In the data rows, the value 500 means zero.
Every row has a hidden score from 0 to 30. What is each row's score? 15 is about the middle. The score is a weighted sum of the row's numbers plus the product of two more (or one squared), each taken from its middle value.
tensor([582., 461., 439., 293., 574., 422., 578., 398., 300., 583., 648.,
        481., 653., 637., 362., 305., 406., 599., 324., 468., 492., 585.,
        674., 405., 542., 705.]) >> 16
tensor([315., 228., 653., 866., 734., 560., 469., 638., 550., 155., 443.,
        682., 529., 208., 678., 669., 704., 248., 477., 930., 465., 318.,
        676., 599., 418., 489.]) >> 22
tensor([349., 396., 609., 439., 350., 363., 523., 599., 691., 543., 424.,
        427., 680., 364., 553., 745., 590., 359., 641., 351., 653., 487.,
        359., 489., 462., 498.]) >> 19
tensor([360., 757., 684., 700., 196., 570., 535., 599., 653., 193., 470.,
        378., 413., 239., 316., 579., 729., 445., 495., 615., 412., 167.,
        415., 769.,  75., 571.]) >> 22
tensor([568., 402., 343., 291., 591., 552., 385., 303., 330., 654., 467.,
        442., 486., 627., 523., 470., 457., 579., 586., 482., 665., 609.,
        748., 468., 875., 624.]) >> 26
tensor([401., 282., 442., 348., 350., 375., 527., 421., 374., 758., 528.,
        358., 642., 539., 525., 412., 226., 632., 363., 235., 691., 627.,
        540., 238., 627., 528.]) >> 26
tensor([566., 632., 462., 342., 523., 534., 548., 382., 463., 655., 525.,
        480., 333., 709., 523., 482., 391., 547., 531., 427., 496., 624.,
        479., 455., 650., 454.]) >> 15
tensor([859., 704., 335., 200., 754., 757., 602., 202., 269., 763., 685.,
        391., 477., 763., 421., 358., 248., 780.,  70., 543., 519., 750.,
        515., 432., 756., 643.]) >> 11
tensor([404., 432., 579., 607., 419., 299., 469., 727., 525., 372., 542.,
        668., 737., 382., 419., 498., 460., 659., 511., 522., 584., 341.,
        536., 478., 355., 620.]) >> 22
tensor([428., 285., 388., 630., 654., 596., 565., 493., 270., 434., 482.,
        623., 512., 477., 633., 380., 412., 423., 381., 581., 473., 634.,
        666., 420., 604., 383.]) >> 12
tensor([553., 610., 466., 322., 536., 300., 523., 435., 628., 668., 701.,
        582., 540., 694., 397., 484., 307., 530., 472., 491., 659., 579.,
        554., 341., 451., 526.]) >> 14
tensor([409., 432., 542., 604., 442., 498., 442., 589., 569., 399., 520.,
        513., 563., 339., 611., 506., 590., 641., 482., 608., 567., 383.,
        527., 525., 555., 522.]) >> 18
tensor([325., 449., 722., 648., 445., 333., 271., 684., 716., 387., 493.,
        601., 487., 451., 691., 626., 512., 452., 713., 726., 518., 321.,
        596., 583., 358., 403.]) >> 14
tensor([718., 624., 514., 496., 653., 526., 416., 451., 490., 517., 660.,
        468., 492., 649., 481., 378., 446., 506., 430., 594., 398., 591.,
        580., 534., 317., 581.]) >> 12
tensor([505., 527., 488., 484., 453., 535., 324., 548., 606., 439., 422.,
        513., 594., 388., 464., 556., 632., 570., 574., 581., 457., 475.,
        287., 568., 613., 581.]) >> 21
tensor([627., 551., 530., 414., 421., 325., 604., 436., 706., 644., 663.,
        370., 553., 539., 357., 624., 409., 593., 287., 386., 692., 425.,
        463., 338., 462., 511.]) >> 19
tensor([462., 327., 430., 631., 693., 628., 564., 420., 399., 358., 412.,
        509., 325., 466., 648., 505., 609., 416., 651., 644., 513., 322.,
        686., 724., 553., 525.]) >> 16
tensor([447., 370., 373., 572., 520., 384., 476., 670., 546., 479., 436.,
        554., 664., 467., 560., 550., 591., 543., 627., 360., 497., 529.,
        380., 434., 596., 422.]) >> 11
tensor([695., 786., 623., 517., 438., 487., 457., 439., 511., 495., 758.,
        493., 393., 552., 371., 254., 380., 514., 318., 696., 270., 582.,
        490., 515., 255., 561.]) >> 18
tensor([575., 507., 501., 291., 304., 415., 525., 441., 639., 666., 585.,
        375., 487., 508., 436., 670., 592., 395., 565., 256., 577., 488.,
        454., 474., 507., 568.]) >> 9
tensor([528., 350., 506., 468., 461., 307., 577., 557., 333., 546., 614.,
        412., 791., 465., 379., 395., 368., 411., 419., 267., 625., 584.,
        423., 264., 470., 606.]) >> 17
tensor([290., 358., 732., 743., 538., 278., 316., 732., 784., 236., 450.,
        734., 721., 102., 658., 832., 734., 503., 732., 684., 783.,  95.,
        606., 601., 443., 583.]) >> 27
tensor([557., 654., 481., 548., 453., 630., 475., 455., 444., 544., 546.,
        408., 526., 503., 467., 336., 507., 809., 305., 620., 352., 536.,
        517., 482., 561., 550.]) >> 18
tensor([637., 583., 434., 226., 545., 451., 518., 356., 482., 655., 598.,
        468., 528., 686., 307., 541., 412., 697., 442., 510., 583., 542.,
        520., 518., 555., 625.]) >> 14
tensor([343., 196., 476., 499., 449., 407., 558., 593., 604., 435., 377.,
        597., 591., 334., 569., 686., 635., 480., 713., 422., 710., 386.,
        596., 472., 508., 546.]) >> 16
tensor([637., 674., 309., 294., 463., 677., 522., 229., 203., 780., 566.,
        414., 242., 814., 470., 227., 248., 617., 276., 491., 380., 747.,
        547., 404., 660., 454.]) >> 14
tensor([501., 541., 587., 574., 509., 499., 370., 634., 527., 483., 434.,
        531., 511., 580., 522., 450., 494., 410., 673., 654., 375., 563.,
        448., 525., 437., 454.]) >> 17
tensor([677., 610., 642., 573., 606., 545., 503., 633., 558., 337., 502.,
        550., 658., 348., 401., 469., 504., 593., 298., 564., 421., 524.,
        267., 538., 420., 613.]) >> 15
tensor([310., 482., 520., 539., 527., 522., 487., 496., 598., 437., 383.,
        646., 368., 368., 559., 588., 500., 375., 564., 646., 536., 427.,
        505., 580., 400., 390.]) >> 21
tensor([556., 528., 380., 334., 593., 726., 631., 283., 271., 610., 496.,
        467., 290., 667., 419., 360., 547., 595., 384., 548., 399., 673.,
        528., 513., 546., 500.]) >> 20
tensor([692., 658., 448., 251., 325., 570., 635., 259., 470., 899., 604.,
        223., 404., 748., 401., 376., 305., 716., 296., 237., 481., 647.,
        382., 294., 614., 376.]) >> 19
tensor([839., 763.,  21., 202., 342., 971., 498.,  71.,   0., 812., 553.,
         83., 328., 935., 388.,   0., 341., 775., 270., 279., 263., 860.,
        802., 381., 883., 541.]) >> 25
tensor([546., 583., 394., 388., 567., 652., 583., 389., 338., 534., 531.,
        505., 340., 732., 544., 377., 374., 430., 370., 478., 407., 689.,
        407., 447., 546., 302.]) >> 11
tensor([411., 417., 533., 574., 572., 604., 604., 536., 378., 376., 417.,
        604., 434., 423., 497., 447., 641., 422., 430., 679., 393., 527.,
        500., 580., 479., 403.]) >> 14
tensor([410., 460., 583., 450., 334., 386., 544., 491., 582., 604., 523.,
        415., 544., 474., 544., 607., 391., 514., 527., 315., 689., 376.,
        600., 377., 593., 428.]) >> 19
tensor([563., 613., 424., 643., 394., 673., 509., 440., 515., 515., 430.,
        338., 354., 534., 643., 438., 608., 552., 527., 308., 406., 470.,
        406., 537., 438., 398.]) >> 21
tensor([639., 739., 459., 209., 509., 532., 581., 339., 552., 658., 563.,
        424., 475., 638., 369., 482., 458., 668., 410., 502., 546., 550.,
        563., 536., 604., 659.]) >> 16
tensor([473., 448., 598., 652., 537., 507., 315., 593., 520., 375., 426.,
        554., 540., 477., 526., 477., 571., 427., 571., 700., 367., 537.,
        439., 580., 426., 459.]) >> 14
tensor([578., 577., 351., 391., 480., 615., 550., 273., 288., 666., 527.,
        366., 365., 593., 503., 311., 368., 672., 395., 521., 534., 513.,
        753., 478., 716., 563.]) >> 20
tensor([559., 479., 596., 367., 628., 418., 564., 484., 673., 525., 523.,
        687., 517., 463., 454., 655., 508., 650., 406., 660., 725., 482.,
        382., 571., 620., 642.]) >> 15
tensor([421., 524., 607., 679., 263., 332., 459., 647., 748., 531., 483.,
        382., 429., 456., 540., 637., 468., 569., 546., 403., 524., 424.,
        268., 249., 481., 408.]) >> 13
tensor([569., 738., 508., 391., 434., 448., 442., 550., 710., 634., 560.,
        522., 618., 557., 395., 637., 369., 765., 549., 540., 475., 466.,
        323., 510., 508., 577.]) >> 8
tensor([474., 372., 392., 486., 673., 650., 557., 474., 330., 482., 431.,
        526., 373., 614., 468., 370., 507., 334., 446., 456., 230., 675.,
        717., 540., 416., 433.]) >> 9
tensor([436., 551., 498., 588., 679., 543., 622., 465., 459., 391., 470.,
        683., 152., 453., 654., 537., 460., 375., 531., 591., 534., 400.,
        676., 547., 520., 371.]) >> 12
tensor([601., 478., 485., 592., 468., 617., 490., 546., 506., 617., 463.,
        334., 531., 502., 517., 444., 456., 574., 351., 402., 390., 558.,
        335., 328., 583., 402.]) >> 10
tensor([600., 625., 533., 415., 593., 601., 499., 514., 501., 590., 513.,
        457., 677., 503., 413., 403., 519., 705., 420., 522., 334., 614.,
        381., 477., 535., 569.]) >> 18
tensor([419., 337., 446., 321., 315., 450., 584., 423., 429., 653., 497.,
        271., 635., 529., 379., 495., 498., 394., 567., 232., 555., 594.,
        500., 372., 443., 523.]) >> 22
tensor([438., 433., 620., 555., 417., 429., 519., 554., 624., 480., 543.,
        539., 423., 348., 500., 716., 514., 408., 540., 403., 748., 325.,
        361., 544., 532., 570.]) >> 15
tensor([479., 631., 441., 360., 269., 434., 449., 490., 492., 630., 588.,
        356., 546., 606., 403., 425., 392., 710., 553., 383., 500., 551.,
        503., 374., 516., 524.]) >> 20
tensor([643., 611., 479., 520., 606., 661., 421., 497., 481., 594., 548.,
        375., 467., 540., 458., 428., 428., 783., 278., 535., 440., 550.,
        428., 472., 658., 580.]) >> 15
tensor([453., 380., 457., 659., 317., 387., 404., 667., 620., 421., 414.,
        481., 559., 473., 610., 595., 611., 390., 742., 326., 524., 426.,
        346., 428., 464., 450.]) >> 7
tensor([216., 261., 638., 575., 400., 330., 571., 653., 528., 398., 402.,
        552., 705., 335., 409., 555., 547., 284., 561., 558., 495., 329.,
        566., 546., 230., 380.]) >> 16
tensor([321., 450., 538., 549., 307., 548., 299., 618., 508., 421., 372.,
        537., 504., 387., 575., 453., 592., 426., 575., 729., 362., 523.,
        434., 470., 414., 307.]) >> 14
tensor([571., 622., 442., 513., 417., 464., 551., 498., 562., 616., 595.,
        367., 448., 586., 511., 407., 465., 639., 356., 288., 411., 584.,
        422., 341., 500., 477.]) >> 11
tensor([669., 684., 380., 410., 445., 647., 581., 419., 242., 619., 663.,
        331., 521., 625., 339., 235., 378., 767., 283., 540., 318., 600.,
        529., 439., 570., 573.]) >> 18
tensor([640., 668., 546., 588., 562., 618., 370., 417., 516., 487., 670.,
        440., 424., 624., 503., 312., 488., 560., 419., 737., 343., 577.,
        492., 561., 520., 397.]) >> 15
tensor([657., 667., 281., 567., 356., 745., 435., 418., 479., 731., 490.,
        147., 328., 722., 688., 313., 440., 648., 457., 218., 292., 661.,
        356., 395., 750., 311.]) >> 14
tensor([258., 335., 640., 632., 528., 370., 514., 729., 627., 318., 334.,
        571., 665., 316., 515., 763., 658., 140., 779., 506., 574., 337.,
        483., 634., 270., 475.]) >> 13
tensor([297., 289., 469., 715., 574., 406., 462., 551., 488., 374., 410.,
        658., 419., 372., 657., 510., 424., 334., 578., 581., 658., 360.,
        732., 494., 520., 495.]) >> 16
tensor([603., 655., 586., 203., 519., 355., 521., 418., 522., 697., 576.,
        482., 665., 612., 401., 446., 369., 582., 395., 421., 576., 609.,
        441., 420., 536., 547.]) >> 21
tensor([446., 413., 663., 329., 356., 181., 551., 505., 701., 596., 541.,
        440., 720., 438., 423., 676., 360., 472., 547., 245., 715., 298.,
        526., 436., 363., 634.]) >> 19
tensor([254., 369., 598., 518., 289., 385., 508., 613., 449., 396., 403.,
        579., 559., 381., 497., 502., 608., 303., 577., 454., 493., 434.,
        559., 473., 368., 315.]) >> 17
tensor([213., 353., 603., 826., 380., 322., 469., 819., 812., 224., 330.,
        575., 610., 193., 711., 796., 817., 272., 861., 346., 541., 189.,
        473., 638., 225., 527.]) >> 7
tensor([711., 673., 364., 362., 545., 649., 439., 229., 293., 587., 590.,
        399., 346., 624., 508., 449., 427., 567., 513., 420., 538., 464.,
        752., 589., 669., 665.]) >> 14
tensor([776., 665., 430., 291., 534., 551., 527., 438., 334., 673., 538.,
        380., 575., 707., 306., 294., 389., 806., 292., 519., 404., 856.,
        123., 319., 734., 620.]) >> 18
tensor([348., 255., 515., 371., 526., 326., 365., 524., 573., 381., 400.,
        642., 689., 362., 441., 614., 637., 324., 736., 502., 678., 411.,
        703., 590., 452., 593.]) >> 27
tensor([593., 636., 555., 432., 424., 736., 626., 407., 357., 418., 444.,
        487., 506., 482., 297., 490., 777., 460., 335., 590., 300., 411.,
        430., 753., 376., 542.]) >> 10
tensor([563., 469., 601., 634., 657., 499., 312., 533., 556., 390., 495.,
        580., 489., 517., 620., 434., 604., 559., 617., 796., 465., 578.,
        555., 531., 514., 463.]) >> 18
tensor([585., 551., 441., 528., 696., 644., 562., 469., 296., 488., 454.,
        553., 494., 576., 472., 327., 334., 511., 282., 589., 469., 673.,
        491., 401., 599., 453.]) >> 14
tensor([505., 474., 500., 581., 409., 507., 477., 559., 569., 527., 433.,
        392., 540., 516., 489., 560., 499., 472., 461., 308., 389., 553.,
        306., 387., 418., 443.]) >> 10
tensor([336., 437., 633., 723., 371., 404., 361., 648., 780., 343., 365.,
        539., 547., 306., 625., 780., 698., 336., 707., 404., 603., 311.,
        363., 531., 366., 469.]) >> 18
tensor([296., 452., 608., 758., 287., 444., 458., 688., 574., 305., 402.,
        432., 470., 315., 655., 623., 676., 340., 657., 391., 460., 347.,
        503., 517., 372., 486.]) >> 14
tensor([582., 677., 332., 587., 664., 835., 524., 247., 378., 510., 455.,
        378., 139., 561., 673., 362., 485., 581., 444., 577., 409., 418.,
        740., 702., 652., 398.]) >> 18
tensor([446., 527., 402., 481., 629., 620., 581., 417., 537., 518., 360.,
        574., 243., 564., 606., 589., 579., 300., 628., 479., 417., 549.,
        552., 597., 555., 316.]) >> 19
tensor([563., 622., 532., 465., 377., 311., 471., 676., 539., 435., 604.,
        511., 689., 469., 443., 497., 488., 670., 499., 486., 568., 522.,
        345., 407., 463., 687.]) >> 12
tensor([795., 697., 392., 132., 571., 522., 683., 242., 325., 729., 750.,
        354., 406., 750., 290., 281., 323., 704., 235., 507., 497., 631.,
        627., 317., 619., 744.]) >> 13
tensor([737., 642., 348., 282., 542., 616., 559., 259., 255., 698., 683.,
        322., 382., 699., 399., 309., 255., 727., 366., 523., 507., 620.,
        668., 449., 767., 647.]) >> 17
tensor([651., 632., 380., 611., 611., 769., 668., 437., 280., 581., 592.,
        307., 443., 591., 582., 249., 459., 744., 161., 460., 174., 673.,
        323., 391., 565., 404.]) >> 12
tensor([444., 511., 419., 383., 508., 596., 637., 438., 379., 541., 419.,
        556., 285., 610., 451., 440., 534., 431., 589., 459., 300., 641.,
        399., 583., 519., 386.]) >> 15
tensor([578., 589., 538., 422., 462., 325., 482., 649., 581., 387., 686.,
        461., 752., 402., 327., 453., 451., 547., 513., 544., 502., 494.,
        284., 325., 434., 685.]) >> 13
tensor([530., 525., 412., 406., 497., 532., 516., 323., 326., 612., 542.,
        450., 471., 500., 555., 345., 266., 610., 397., 498., 659., 457.,
        833., 481., 611., 636.]) >> 23
tensor([497., 456., 576., 611., 494., 350., 630., 710., 626., 415., 581.,
        478., 685., 402., 543., 577., 606., 357., 591., 316., 485., 526.,
        356., 418., 348., 518.]) >> 7
tensor([515., 479., 472., 590., 559., 603., 567., 349., 421., 442., 427.,
        580., 313., 441., 616., 554., 603., 432., 534., 590., 498., 319.,
        798., 738., 442., 466.]) >> 10
tensor([999., 799., 258., 141., 596., 778., 700., 100., 278., 997., 657.,
         99., 443., 958., 439., 238., 156., 750.,   1., 204., 350., 999.,
        268., 237., 742., 602.]) >> 10
tensor([741., 771., 553., 272., 467., 345., 502., 565., 570., 633., 762.,
        513., 650., 665., 359., 522., 327., 715., 444., 401., 516., 686.,
        136., 419., 539., 692.]) >> 10
tensor([499., 346., 532., 426., 606., 447., 503., 473., 423., 452., 425.,
        582., 658., 416., 391., 522., 545., 535., 466., 625., 556., 446.,
        629., 546., 505., 609.]) >> 20
tensor([407., 397., 570., 557., 478., 465., 630., 555., 584., 594., 425.,
        436., 576., 427., 541., 659., 398., 487., 494., 406., 613., 363.,
        434., 508., 409., 499.]) >> 14
tensor([489., 527., 549., 446., 348., 340., 475., 605., 603., 590., 557.,
        392., 585., 539., 387., 478., 337., 514., 518., 301., 475., 635.,
        269., 233., 424., 517.]) >> 17
tensor([671., 748., 444., 358., 493., 566., 483., 245., 472., 646., 611.,
        400., 250., 637., 603., 501., 373., 589., 558., 438., 674., 398.,
        809., 590., 781., 609.]) >> 16
tensor([731., 726., 318., 270., 406., 790., 560., 241., 168., 723., 558.,
        204., 285., 862., 393., 118., 333., 594., 292., 419., 273., 804.,
        442., 417., 657., 342.]) >> 27
tensor([712., 571., 368., 370., 676., 775., 646., 369., 368., 530., 472.,
        446., 276., 653., 463., 389., 562., 492., 341., 616., 363., 727.,
        328., 555., 638., 531.]) >> 9
tensor([272., 355., 647., 612., 510., 181., 556., 776., 693., 213., 438.,
        849., 478., 282., 595., 687., 611., 249., 720., 555., 631., 355.,
        378., 558., 302., 487.]) >> 8
tensor([174., 375., 699., 623., 358., 287., 484., 720., 651., 268., 348.,
        731., 656., 287., 426., 752., 656., 145., 858., 536., 617., 264.,
        434., 642., 197., 515.]) >> 16
tensor([334., 270., 573., 785., 456., 366., 467., 655., 582., 350., 409.,
        564., 629., 324., 614., 645., 631., 547., 543., 440., 579., 340.,
        520., 444., 433., 523.]) >> 14
tensor([537., 344., 536., 460., 494., 438., 622., 497., 405., 577., 602.,
        433., 674., 398., 418., 445., 379., 483., 270., 386., 525., 568.,
        342., 314., 506., 516.]) >> 16
tensor([438., 461., 582., 745., 379., 335., 396., 662., 717., 410., 515.,
        473., 572., 283., 641., 622., 512., 408., 628., 351., 612., 221.,
        530., 505., 365., 555.]) >> 9
tensor([377., 626., 739., 620., 274., 240., 331., 663., 716., 353., 577.,
        607., 506., 370., 677., 538., 485., 388., 647., 676., 439., 319.,
        641., 538., 303., 401.]) >> 8
tensor([512., 468., 579., 629., 560., 461., 323., 567., 454., 416., 471.,
        626., 523., 451., 586., 316., 390., 541., 543., 733., 438., 523.,
        517., 502., 470., 520.]) >> 26
tensor([531., 478., 394., 444., 519., 502., 515., 489., 314., 528., 461.,
        414., 577., 595., 385., 417., 420., 328., 570., 482., 470., 654.,
        422., 437., 523., 516.]) >> 14
tensor([660., 598., 405., 317., 537., 441., 487., 425., 358., 606., 603.,
        429., 515., 719., 526., 389., 310., 426., 467., 396., 576., 685.,
        458., 371., 594., 531.]) >> 10
tensor([560., 572., 501., 369., 492., 518., 641., 445., 360., 540., 554.,
        416., 518., 670., 347., 468., 393., 456., 430., 455., 376., 639.,
        452., 455., 489., 506.]) >> 11
tensor([645., 586., 285., 338., 720., 667., 662., 303., 354., 631., 554.,
        508., 228., 756., 487., 360., 366., 585., 375., 476., 407., 776.,
        486., 501., 618., 443.]) >> 11
tensor([  0., 217., 826., 735., 434., 184., 460., 816., 793., 135., 280.,
        883., 564., 128., 543., 836., 734., 152., 899., 556., 592., 151.,
        496., 716., 103., 275.]) >> 21
tensor([517., 524., 476., 673., 584., 531., 453., 575., 467., 375., 553.,
        532., 599., 341., 555., 487., 506., 631., 430., 564., 529., 295.,
        592., 522., 541., 662.]) >> 11
tensor([367., 439., 554., 591., 612., 391., 599., 559., 641., 299., 444.,
        794., 388., 415., 627., 685., 590., 339., 673., 484., 632., 310.,
        624., 714., 254., 457.]) >> 9
tensor([386., 281., 634., 724., 579., 332., 325., 743., 453., 318., 474.,
        790., 638., 297., 598., 391., 532., 433., 464., 772., 490., 497.,
        499., 456., 456., 510.]) >> 12
tensor([481., 706., 495., 390., 449., 335., 610., 487., 473., 543., 648.,
        631., 368., 627., 483., 447., 374., 483., 483., 471., 551., 525.,
        612., 438., 472., 420.]) >> 9
tensor([438., 378., 349., 734., 452., 706., 463., 534., 307., 406., 479.,
        449., 367., 440., 710., 386., 677., 516., 405., 411., 336., 508.,
        432., 416., 567., 387.]) >> 10
tensor([660., 607., 398., 514., 541., 718., 334., 322., 266., 525., 565.,
        492., 320., 623., 500., 208., 584., 690., 301., 776., 307., 693.,
        492., 551., 623., 393.]) >> 16
tensor([152.,  90., 612., 656., 504., 216., 448., 817., 487., 253., 363.,
        733., 885., 243., 547., 619., 546., 136., 765., 466., 725., 364.,
        665., 478., 319., 510.]) >> 15
tensor([381., 391., 624., 714., 424., 354., 528., 595., 731., 455., 605.,
        518., 569., 382., 592., 556., 537., 557., 539., 357., 538., 321.,
        486., 431., 352., 409.]) >> 18
tensor([550., 643., 470., 282., 255., 446., 618., 390., 440., 744., 598.,
        301., 431., 612., 425., 410., 315., 553., 380., 211., 494., 529.,
        562., 257., 538., 454.]) >> 14
tensor([306., 420., 663., 602., 600., 307., 523., 632., 654., 267., 457.,
        786., 454., 380., 491., 777., 608., 263., 597., 582., 639., 313.,
        511., 611., 249., 436.]) >> 17
tensor([411., 429., 543., 377., 337., 297., 441., 502., 510., 550., 425.,
        468., 605., 413., 414., 509., 357., 481., 538., 494., 654., 499.,
        622., 379., 580., 522.]) >> 26
tensor([ 89., 146., 724., 765., 253., 131., 324., 908., 803., 362., 290.,
        674., 703., 202., 708., 741., 573., 421., 868., 381., 728., 259.,
        429., 405., 408., 399.]) >> 24
tensor([473., 340., 458., 510., 526., 614., 448., 403., 363., 473., 372.,
        519., 527., 395., 535., 559., 635., 452., 536., 532., 612., 409.,
        652., 589., 630., 510.]) >> 22
tensor([327., 342., 577., 525., 253., 501., 530., 554., 514., 547., 427.,
        308., 627., 406., 414., 526., 450., 413., 530., 296., 504., 389.,
        414., 414., 446., 412.]) >> 24
tensor([578., 450., 356., 482., 601., 615., 529., 417., 356., 468., 532.,
        478., 475., 464., 528., 477., 608., 491., 607., 472., 602., 404.,
        741., 650., 662., 633.]) >> 13
tensor([709., 522., 424., 563., 745., 741., 360., 535., 265., 417., 504.,
        495., 509., 530., 506., 219., 563., 462., 458., 728., 183., 730.,
        387., 521., 556., 453.]) >> 11
tensor([608., 741., 436., 396., 496., 618., 500., 384., 534., 599., 550.,
        372., 412., 582., 559., 467., 464., 728., 545., 502., 544., 503.,
        603., 614., 661., 568.]) >> 19
tensor([586., 554., 506., 592., 513., 594., 438., 496., 535., 527., 537.,
        368., 433., 425., 566., 465., 450., 624., 354., 592., 536., 418.,
        496., 401., 667., 550.]) >> 14
tensor([700., 432., 409., 468., 724., 623., 335., 486., 430., 504., 472.,
        580., 528., 619., 503., 386., 617., 623., 535., 757., 407., 741.,
        338., 562., 703., 512.]) >> 12
tensor([627., 368., 365., 379., 731., 513., 582., 506., 293., 465., 432.,
        610., 455., 638., 392., 415., 452., 341., 491., 493., 461., 855.,
        283., 429., 579., 521.]) >> 9
tensor([346., 438., 698., 596., 489., 282., 520., 648., 687., 264., 503.,
        777., 601., 301., 573., 699., 603., 289., 523., 538., 623., 256.,
        700., 618., 219., 466.]) >> 7
tensor([686., 473., 301., 525., 636., 735., 307., 393., 306., 517., 512.,
        416., 462., 537., 591., 398., 545., 782., 386., 605., 522., 599.,
        474., 490., 904., 564.]) >> 17
tensor([569., 550., 602., 511., 685., 526., 335., 516., 461., 441., 631.,
        558., 517., 541., 435., 385., 439., 516., 363., 781., 318., 609.,
        484., 465., 460., 539.]) >> 14
tensor([515., 458., 565., 565., 495., 458., 257., 548., 692., 480., 521.,
        508., 550., 546., 618., 505., 544., 412., 626., 714., 434., 463.,
        490., 544., 456., 464.]) >> 9
tensor([160., 412., 739., 608., 409., 273., 525., 719., 818., 366., 391.,
        679., 444., 288., 619., 814., 617., 180., 730., 572., 638., 149.,
        515., 696., 191., 434.]) >> 9
tensor([368., 466., 772., 755., 472., 510., 458., 638., 660., 233., 460.,
        625., 529., 332., 598., 583., 718., 366., 637., 804., 344., 252.,
        524., 795., 186., 454.]) >> 20
tensor([421., 553., 471., 412., 395., 526., 472., 407., 455., 592., 508.,
        445., 496., 559., 530., 506., 323., 540., 596., 370., 669., 331.,
        805., 537., 594., 541.]) >> 23
tensor([248., 363., 526., 560., 609., 361., 562., 694., 538., 250., 399.,
        801., 569., 348., 520., 566., 642., 352., 611., 631., 562., 455.,
        469., 595., 322., 325.]) >> 16
tensor([559., 604., 472., 643., 469., 456., 532., 518., 494., 497., 646.,
        363., 696., 590., 486., 410., 316., 609., 461., 328., 538., 538.,
        362., 345., 478., 530.]) >> 18
tensor([457., 464., 372., 477., 571., 677., 500., 398., 431., 509., 387.,
        422., 360., 495., 515., 532., 591., 293., 572., 498., 448., 525.,
        498., 631., 543., 355.]) >> 24
tensor([427., 496., 621., 481., 587., 400., 573., 554., 498., 459., 506.,
        712., 474., 489., 407., 531., 368., 418., 395., 602., 476., 533.,
        327., 456., 375., 347.]) >> 16
tensor([510., 454., 557., 647., 721., 598., 414., 569., 516., 310., 526.,
        688., 584., 454., 549., 561., 685., 422., 572., 775., 308., 522.,
        466., 740., 375., 514.]) >> 6
tensor([773., 640., 309., 269., 614., 633., 610., 176., 141., 662., 747.,
        403., 327., 672., 427., 218., 330., 721., 163., 536., 527., 607.,
        735., 404., 783., 672.]) >> 15
tensor([407., 343., 516., 517., 646., 493., 516., 593., 431., 442., 403.,
        609., 506., 517., 441., 529., 524., 411., 567., 593., 525., 475.,
        447., 511., 467., 499.]) >> 14
tensor([254., 493., 406., 754., 447., 780., 465., 469., 377., 400., 327.,
        414., 294., 367., 686., 477., 533., 381., 599., 633., 435., 321.,
        841., 688., 493., 280.]) >> 16
tensor([541., 696., 320., 401., 471., 689., 662., 392., 276., 480., 498.,
        474., 328., 674., 451., 396., 546., 458., 324., 497., 305., 666.,
        429., 645., 490., 308.]) >> 6
tensor([610., 587., 420., 303., 549., 646., 567., 309., 431., 693., 487.,
        459., 416., 733., 365., 426., 346., 586., 344., 516., 422., 695.,
        470., 456., 535., 433.]) >> 14
tensor([780., 689., 410., 327., 519., 478., 663., 317., 484., 807., 635.,
        206., 435., 713., 365., 398., 225., 604., 267., 209., 519., 680.,
        438., 278., 565., 633.]) >> 12
tensor([405., 554., 670., 640., 446., 437., 322., 637., 657., 301., 425.,
        680., 468., 367., 595., 589., 650., 311., 667., 752., 385., 379.,
        432., 657., 407., 461.]) >> 11
tensor([523., 460., 614., 457., 440., 438., 326., 662., 561., 385., 411.,
        488., 739., 440., 356., 610., 579., 452., 474., 542., 508., 588.,
        184., 480., 434., 562.]) >> 14
tensor([603., 437., 369., 319., 527., 546., 606., 382., 431., 727., 584.,
        277., 622., 581., 433., 503., 410., 539., 359., 328., 536., 687.,
        382., 386., 641., 572.]) >> 18
